In the data rows, the value 128 means zero.
The table, row by row:
38,154,110,117,148,153,81,153,118,144,134,121,143,187,128,135,125,123,200,133,89,141,156,121
255,114,152,153,134,122,182,114,109,109,68,155,141,26,123,113,144,112,29,94,222,104,97,120
28,113,107,120,113,86,126,155,127,69,156,34,217,110,174,173,40,200,99,162,71,142,155,187
255,143,127,115,193,236,143,115,96,241,88,255,58,123,78,44,234,98,181,44,253,87,35,40
14,102,113,112,77,24,92,111,138,64,131,39,177,119,149,191,69,191,67,173,67,187,179,208
53,137,115,114,135,143,57,154,150,175,154,139,119,205,114,125,121,139,237,124,112,159,126,141
255,155,150,150,179,211,160,161,126,221,97,255,42,115,86,46,234,53,191,40,233,81,75,4
51,139,130,154,129,160,86,153,133,155,157,137,117,187,106,110,122,145,225,115,87,162,117,129
7,107,120,130,108,52,87,117,165,69,188,40,170,150,175,182,75,186,87,192,43,166,176,195
255,141,161,136,152,207,163,129,72,194,68,245,60,134,58,70,211,91,200,70,214,78,78,43
255,138,155,133,127,122,193,110,138,133,120,189,117,53,139,103,148,128,7,120,181,72,108,97
255,138,146,152,120,123,177,89,140,123,79,176,93,38,98,94,152,102,50,111,167,113,93,108
12,87,105,125,97,84,117,108,177,63,148,33,159,120,178,168,82,163,45,177,66,176,136,184
16,149,126,131,139,143,85,167,120,170,146,115,125,203,122,110,120,138,214,114,116,116,138,129
25,145,109,116,122,132,97,142,97,161,135,133,114,189,132,128,108,101,245,138,118,136,139,149
255,128,134,124,105,126,182,72,137,96,97,147,115,60,121,120,164,112,39,99,216,103,119,92
34,116,85,110,140,138,92,159,125,143,155,121,137,178,131,120,138,94,211,147,119,162,138,113
37,123,145,113,146,165,84,122,142,167,155,133,113,214,141,127,122,127,255,146,87,149,141,145
72,120,91,116,138,163,89,140,105,179,156,99,110,193,148,139,158,137,223,112,83,178,116,151
255,162,191,98,149,209,183,131,85,201,69,232,98,135,77,62,199,63,196,68,199,82,69,59
39,131,101,103,120,163,108,139,137,158,157,142,125,206,108,131,146,124,208,128,85,123,120,120
25,142,135,127,156,149,80,157,134,161,160,160,150,198,130,126,115,101,224,128,75,132,133,127
255,121,160,150,122,117,195,107,130,106,79,171,130,56,109,100,155,127,20,95,179,87,92,105
40,131,154,137,141,154,79,178,106,137,127,124,107,195,101,111,139,118,223,135,106,141,152,111
16,157,117,115,118,149,94,152,92,161,146,174,121,192,129,109,126,133,198,155,91,156,151,140
42,147,97,124,160,176,96,151,102,173,124,107,106,201,122,141,160,112,226,128,82,161,159,119
255,162,178,138,167,213,158,133,139,199,103,235,69,138,66,68,224,88,180,54,209,81,46,18
255,147,133,112,160,189,167,128,113,215,68,255,85,104,80,49,208,74,195,77,218,50,66,17
40,151,112,119,134,158,82,139,116,139,131,150,125,186,119,123,105,144,232,154,90,142,141,139
255,113,155,147,138,128,189,94,118,122,80,173,86,58,141,102,158,124,13,105,185,96,97,97
15,108,120,130,97,98,104,130,160,85,159,45,201,129,152,194,41,183,76,187,66,187,172,186
255,139,189,140,172,202,144,143,81,209,78,247,66,103,118,60,235,73,168,39,219,73,60,59
34,139,135,96,149,152,138,158,91,181,145,114,136,201,124,129,137,117,246,148,98,158,126,121
255,145,147,172,121,122,196,97,112,119,99,145,122,52,123,120,122,113,35,98,216,77,111,110
Every row comes from 2 hidden switches, listed from the one that spreads the rows most; 1 means on and 0 means off. In the first row of the table, all of them are off.
Further rows, each followed by whether each switch is on (1) or off (0), in that order:
251,103,135,152,114,132,137,106,114,120,94,138,102,57,104,71,140,113,36,112,178,82,94,109 1 1
242,119,137,148,118,111,191,76,98,75,62,183,100,26,117,107,161,108,21,115,189,79,112,100 1 1
31,98,77,135,101,54,103,130,127,61,154,51,169,107,166,191,79,185,94,175,31,151,197,212 0 1
255,152,143,93,165,201,155,132,103,197,93,235,64,138,83,49,199,60,197,55,250,75,90,30 1 0
12,116,119,138,83,98,103,124,169,52,153,54,138,149,165,183,77,161,56,162,87,153,160,167 0 1
255,119,125,162,123,97,177,115,122,101,77,145,120,56,115,130,156,110,37,111,199,80,103,97 1 1
255,167,149,111,153,183,186,116,106,214,68,240,79,132,98,38,221,61,199,71,215,88,81,40 1 0
24,153,116,118,136,166,89,131,109,147,142,150,86,197,116,131,136,132,219,155,127,135,115,111 0 0
34,108,116,98,80,52,106,126,138,49,150,31,177,100,150,186,57,172,58,188,68,185,166,190 0 1
40,158,120,81,148,148,74,166,140,150,169,129,115,176,105,127,165,99,232,112,130,158,145,117 0 0
69,155,134,96,139,145,82,161,124,141,151,165,111,174,119,129,124,116,221,128,73,152,147,135 0 0
34,94,105,130,78,50,118,105,141,47,167,40,175,103,160,179,64,156,44,171,68,165,169,179 0 1
22,107,113,99,130,52,121,129,151,55,156,50,169,130,154,186,66,164,64,144,80,159,180,204 0 1
26,109,108,111,99,61,129,125,154,60,162,23,173,106,158,187,69,158,84,201,67,144,196,199 0 1
255,99,168,149,141,112,175,108,131,134,66,170,119,35,119,131,150,98,18,102,190,116,87,101 1 1
32,110,107,136,95,60,112,114,135,67,179,30,193,112,162,190,64,171,66,161,66,149,159,174 0 1
31,133,105,123,143,170,92,164,121,176,161,123,111,176,155,118,103,128,220,121,111,153,136,154 0 0
255,124,159,162,143,106,186,112,114,114,105,121,123,48,115,118,131,118,18,113,199,100,72,97 1 1
255,124,116,156,151,119,195,95,179,115,117,162,138,44,112,79,138,111,6,96,172,96,107,116 1 1
32,126,118,140,87,48,127,139,160,67,154,41,187,115,171,193,81,152,79,191,35,147,178,195 0 1
32,127,116,126,103,61,116,119,151,36,154,32,181,121,173,175,68,161,87,194,29,154,178,201 0 1
53,112,100,119,99,73,97,88,148,95,172,48,164,114,191,204,52,159,40,165,74,144,181,229 0 1
27,112,107,124,106,74,127,109,156,62,171,26,157,122,157,180,76,165,62,162,60,147,161,186 0 1
49,115,111,140,97,81,110,126,149,78,141,53,178,126,134,178,62,176,66,163,40,137,168,177 0 1
255,140,185,153,170,212,163,131,103,217,59,248,61,152,73,53,216,99,208,71,255,86,77,6 1 0
12,104,101,128,110,77,126,139,172,54,160,19,185,122,175,186,66,176,79,167,75,160,166,211 0 1
31,81,112,146,90,98,104,119,161,82,214,46,179,110,157,183,51,168,44,190,70,155,163,187 0 1
